One turn moves each row of this set onto another row. After a few examples, where does it send each row asked below?
davu: [ -3 -13  -5  18  11 -20 -20   4  17  -6  18  -7  20   4  19 -14   4  -2
   8   4 -22   3  -9   9   1   7  -7 -15 -23]
Botig: [-11  -6 -16 -16  13  10  16   3  -6  15  11 -12   2  23  -2  -4  12  -4
   1 -20  10  11  -9 -14 -13  -5  11   9  10]
kava: [ -6  -4  -7   3  -2  20   7  -6 -21  10  10  10  -9  20  10  12  -1   0
  -5 -17  17  20   1 -15  -5   2   9   3  11]
buta: [-14   0 -19  -4   7  17  -2   6  -8   8  -3   4   7  13   1   6  -8   0
  10 -21  12   1  -1 -18 -13  -6   9  -8  31]
pas: [  1  -9  -4  19   7 -12 -23   7  19 -13   4  14  26   7   4  -4   8  -2
  15   7  -8  -1 -11  12  10  15  -5 -28 -14]
zat: [ -2   7  17 -18   2   2 -25  -4   9   1  -5   0 -10  27  15 -13   9  -1
  -8  -3   9  26  20  11   1 -18 -12   1   8]
noka: [ -2  -3  -9   9   3 -18 -23  11  22 -10  15 -20   7 -11  23  -9   3   6
   8  13 -23 -14  -8   3   5  12  -6 -17 -11]
bam: [  2  -8  -3 -18   0   0  12  15  10  -3  11   9   2  -3  10  -1  -7  13
 -23  -8  -8   6  -2   0 -25 -22  13  -8  33]
sebu: [  0   0  10   7  -6   8 -31   7   3   5   4  11  16  15   2   4  13  20
  10  15  14 -32  11  -5 -14   8  20   0  17]
ruriv: [  3   3   1   4   0  -8 -12   2  23 -18  20 -11   5  -4  15 -10  19   1
   4  13 -10 -11  -7   4  16  26  -5 -19 -20]
Kan: [ -2  -1 -18 -14  -6   3  16   8  -5   9   5 -11 -12   4   9  13 -11   7
  -5 -11  11   6  -8 -21  -9  -1  11   8  23]
naba: [ -9  13   8 -18   3  -1 -22   2  17  -4 -14 -11  -5  10   4  -4  -6  -3
  -5  -3   8  11  22   6  -2 -24 -18  -2  18]
nado: [  0   7  18 -25  -4 -10  -8  -1   9  -6 -21  -8   0  13  17   8   5  11
 -26  -6  11  17   6  12   3 -15  -9   3  11]
gobog: [-15   2   5  -9   4  25   6  -4   4 -15  11   9   7   1 -14  -8  -3  -2
 -12 -18   7  -9  11   5 -11 -11   2 -11  35]
Moruk: [ -8   0   9  -4  -4  29   3 -10 -10  -7  29   9 -19  -1   9  -7  -1   8
 -20  -7   3   1  15   5 -12 -14   2  -2  21]
lomog: [ -8  13  13 -31   9  -1  -6   0  20  -7 -15 -13   3  12  -1   0  18  -3
 -15 -10  14  12  11   8  -1 -20 -15   0   0]
Pinun: [  3  -3  -1   9 -10 -20 -11  17  11   7  17  -3  12   5 -19   9  -8   9
   2  22  20 -14  12  -7 -15  -6  10  12  13]
fuvan: [ -8 -12   5 -14   6   4  21  -2   4  -8  19   6  14  13 -13  -8   1   1
 -22 -22   0   8   0  10 -14 -17   9  -1  21]
zeda: [ -2  -1   2  -5   4  -7  -5  17  21   8  13   8  21   3 -13  14  29  13
  -4  17  18 -17   1 -11 -24  -4  11   0 -11]
Tulo: [  4   1  -4   5  -3  -8 -11   1  20 -18  18 -10   3  -5  11  -6  22   2
   8  18  -4  -9  -7   7  18  23  -7 -15 -26]
pano: [  6 -10  14  11  -9  -6 -14   1  -6  13  12   3   8   5  15  18  13  24
 -13  18  15 -13   6  -1 -18   3  16  15  -8]
puzuz: [  0  -5  10   6  -4  -3 -15   0   1  10  28   0  14  29 -18 -13  17   5
   9  13  18 -13  13   3 -14   5  17  15  -2]
nurid: [ -4   7 -14 -18  -2  23  13   5   2   4   3  12  -6  12   3   9  17   5
  -3 -15  16   7  -7 -24  -9   8  14 -12  17]
nulub: [ -3   0   3 -22   4  22   5   5   8  -1  22  14 -11   2  13  -9  21  15
 -20  -6  -3   4   1  -7 -26 -15  11 -15  19]
zufi: [ -1  -7  -2  19   6 -13 -22   7  21 -15   9  11  28   5   7  -5   1  -6
  12   2 -12  -2  -4   4  10  17  -8 -30 -12]
fano: [  5  -7   3  22 -13 -12 -14   0  14 -22  17   2  10   0  13   0   1   1
   0  11  -4  -1  -1  10  22  28 -10 -19 -14]
pira: [  1 -17  -7  18  11 -20 -22   6  12  -1  15  -6  15   7  18 -12   2   3
  14  10 -19   3 -11  13   5   4  -5  -9 -22]
gadag: [  3  11  13 -28   0   3 -25   6  19  -3 -24  11   0  23  18  -3  16  10
 -10  -7   9  17  10   3  -3 -12  -7 -12  18]
baleb: [  0  -2 -13   5   4 -15 -24  10  23  -8  11 -17   4 -11  18  -8   5   8
  17  20 -17 -15 -11   4   8  10  -5 -15 -10]
Dovi: [  7  -6  -1  23 -10 -16 -15  -1  10 -21   9   6  10  -3   9   5  -4   1
   4  14  -1  -1  -5  13  25  22  -8 -19 -14]

Botig goes to kava
davu goes to fano
zeda goes to puzuz
Where do these go?
baleb goes to pas
fuvan goes to Moruk
naba goes to gadag

